In the rows, 128 means zero.
Y: several groups of rows, each row roughly a mix of its group's hidden directions:
Y (132 x 10):
[[137 110 182 114 148 132 130 142 126  81]
 [146 164  68 137 112 140 122 116 146 117]
 [169  94 118 124 138  90 145 116 132  92]
 [100 124 120 154 150 108 106 120 134  71]
 [134 160 138 149  98 101 145  98 138  86]
 [100 126 122 124  89 178 109 113 143 103]
 [117 115  86 170 160 123 114 135 101 150]
 [105  97 170 114 155 132 118 120  91 151]
 [125 185 147  86 145 136 144 133 140 114]
 [163 103 117 109 148  85 162 148 139 120]
 [155 126  70  90 134 126 123 115 111 115]
 [123 131 124 147 130  95 117 178 125 174]
 [161 105 156 101 113 103 143 157 154 104]
 [131 144 185 128 116 161 144 145  98 119]
 [121 142 145 112 146 121  96 110  99 182]
 [156 149 137 136 169 124 165 131 168 144]
 [ 95 114 111 148 104 169  98 102 122 108]
 [166 161 128 139  84 145 107 138 138 155]
 [126  90 110 141  81 111 116 110  92 121]
 [ 97  94 140 112 155 120 149 162 113 161]
 [105 117 142 155 165 175 125 152 149 124]
 [152 144 122 153 102 111 103  89 115 167]
 [149 124 163  99 108 158  98 146 126 163]
 [128 107  84 115 137 118  94 119 112  82]
 [ 94 167 146 134 171 145 101 125 139 143]
 [135 105  79 157 117 104 110 115 134  93]
 [ 98 177 156 129 159 131 152 109 125 111]
 [152 129 105  95 125 150 156 160 170 129]
 [116 124  83 148 142  87 142 111 109 160]
 [100 131 135  82 123 100 158 167 124 129]
 [123 125 143  86 125 129 161 175 152 147]
 [ 96 156 147 120 140 127 135 138 183 101]
 [ 76 165 134 116 123 111 131 157 145 102]
 [ 99 178 153 164 108 136 127 122 150 118]
 [115 133 155 131 133 173 122 177 143 103]
 [151 125 144  88 141 128 167  95 136  97]
 [125 105 148  92 133  98 168  90 125 119]
 [123 134 146 145  78 111 124  94 106  93]
 [142 115  82  96  95 116 128 112  92 121]
 [141 134  90  94 176 139 148 132 124 152]
 [ 93 117 123 151 168 149 104 130 120  86]
 [138 136 111 146 173 110 149  86 125  96]
 [100 157 124  82 142 163 106 147 112 134]
 [170 140 146 127 149 101 155 115 162  99]
 [164 142 169 113  90 134 114  96 116 134]
 [164  96 118 145 112 152 132 104  95 160]
 [135 113 155 128  95 118 169 129 110 174]
 [143 117 113 137 137  98 138  61 132 134]
 [136 173 128 158  95 121 155  92 135 122]
 [153 104 105 171 149 162 129 124 134  96]
 [139 152  82 135 142 124 141 117 180 141]
 [138 108  85 135 154 158 151  89 138 141]
 [ 93 150 152 122 100 145 115 163 138 165]
 [146 102 136  90  80 121 107 128  99 115]
 [ 96 116 158 145 139 134 109 167 109 167]
 [ 93 122 110 120 128  87 153 108 115 169]
 [109 136 154  89 112  79 118 145 148 112]
 [124 121 164 101 131 126 157 132  77 154]
 [152 186  90 119 127 139 140 132 148 137]
 [108  99 112 173 124 170 114 103 134 119]
 [157  85 106 128 124  92 122 113 121  89]
 [113 125 165 162 137 149  89 103 131  99]
 [173 107 140 110 136  84 151 123 136 101]
 [102 145  83 155 136 112 154 166 123 120]
 [133 131  87 136 188 135 149 121 134 147]
 [166 133 132 143 180 126 145  95 144 114]
 [118 115 129 148 152 181 149 104 158 109]
 [142 109 159 179 123 104 151  97 131 122]
 [114 128  80 139 117 147 118 178 144 146]
 [132  66 142 135 147 127 135 134 105 164]
 [130 144 121  85  98  85 158 148 125 133]
 [126 152 158 161 131 143 175 119  93 125]
 [121 140 111 169 108 143  81 161 129 142]
 [104 129  64 152 107 118 116 117 129 143]
 [138 142 140 113  98 126 108 127 150  66]
 [143 111 157 126 152 147 159  90 115 166]
 [126 127 148 121 121  96 117 147 177  84]
 [122 143  88 129 168 123 144 146 147  85]
 [107 178 114 142 129 169 109 132 124 157]
 [106 142 115 180 162 121 155 126 153 142]
 [ 87 118  99 131 152 136 128 108 171 101]
 [124 129 129 138 162 146 143 162 158 178]
 [167  91 143 105 129 136 142  95 109 159]
 [ 75 100 117 139 103 163 106 138 127 133]
 [141  73 130 111  96 134 161 106 123 115]
 [120 105 156 122 105 157 173 131 133  90]
 [124 112 168 103 134 165 100 146 151 101]
 [113 166 121  94 122  82 138 151 153 125]
 [133 106  90 143 143 166 146  89 117 152]
 [149 115 141 135 153 176 144 114 162 159]
 [137 138 145 119 108 162  98 157 163  93]
 [147 113  84 123 129 160  87 147 139 151]
 [130 147  82 145 116  91 142 113 142  91]
 [154 139 101 146 139 142 181 109 158 136]
 [176 151  99 130 133 150 125 121 146  87]
 [132 131 129 143 110 125  92 123  84 177]
 [112 143 125 155 145 150 124 123 189 107]
 [106 135 140 152 140 135  80 106 170 145]
 [164 102 165 106 121 112 127 140  84 122]
 [161 135 194 117 130 115 125 120 127 107]
 [175 142 148 119 113 159 164 105 143 142]
 [108 137 171 136 112 118 102 165 100 101]
 [114 132 159 125 163 143  98 163 163 113]
 [117 155 113 128 115 132 130  59 120 118]
 [166 143 129 129 111 129 156  80 153 103]
 [111 156  96 136 108  91  96 148 109 151]
 [144 166 111 154  92 135  88 113 141 112]
 [155 165 112 123 158 123 120 120 122 182]
 [ 81 119 169 127 131 159 119 104 104 139]
 [130 145 117 138 125 117 175 141  87 167]
 [ 94 146 152 138 132 120  89 158  89 115]
 [111 139  87 131 113  94 139  78 121 141]
 [160 118 147 155 147  87 111 166 117 141]
 [118 178 128 110  94 105 149 127 140  95]
 [106 170  99 130  98 132 109 107 118  92]
 [105 133 196 112 121 152 121 133 123 137]
 [117 161 112 137 100 105 142 155 115  80]
 [109 161 159 128 114 152 126 113 129 182]
 [141 125 136  99 174 148 107 101 101 102]
 [137 101 151  99 148 169 120 132 171 118]
 [158 116 140 104 110 115 105  89 118 170]
 [ 90 130 138 137 166 137 111 143 129  77]
 [140 108  88 108 175 152 120 132 115 155]
 [158 120 146 114 142 169 162 109 166 127]
 [125 105 122 151 150 120  95  85 129 169]
 [174 103  80 129 116 121 156 115 136 133]
 [130 161 147 132  94 150 102  91 110 101]
 [135 105  88 172 146 143 111 132 124  91]
 [102 124 169 117 115 109 134  75 110 131]
 [107  74 144 131 141 150 116  99 128  96]
 [111 154 123 184 120 131 106 131 132  88]
 [162 154  92 122 120 100 144  90 141 109]]
one row of each group, then the others: which group is each in?
[ 67 157 145 117 157 149 130 129 126 122] => A
[137 109 156 134 147 125 137  63 114 142] => P
[130 163  99 143 146 113 124 117 160  80] => Z
[111 154  89 118  77 115 130 122 155 141] => S

[133 133 164  89 169 126 133 160 153 120] => Z
[165  92  91 115 134 131 100 105 107 111] => Z
[ 94 163 153 102 100 148 135 125  95 145] => Z
[119  98 181 104 106 121 130 161 142 126] => S
[120 168 167 111 105  97 134 116 131 161] => S
[127 140 118 185 134 121 118  79 135 116] => P
[116 114 138 170 121 136  84  95 103 111] => S
[115 153 114  71 157 135 144 156 127 139] => Z
[143 115 128 141 145 171 105 127 165 168] => P
[132 162 110 115 140 121 155 164 174 146] => Z
[170  96 119 129 121 102 123 123 172 101] => A
[130 124 107 164 120  96 105  79 107 119] => S
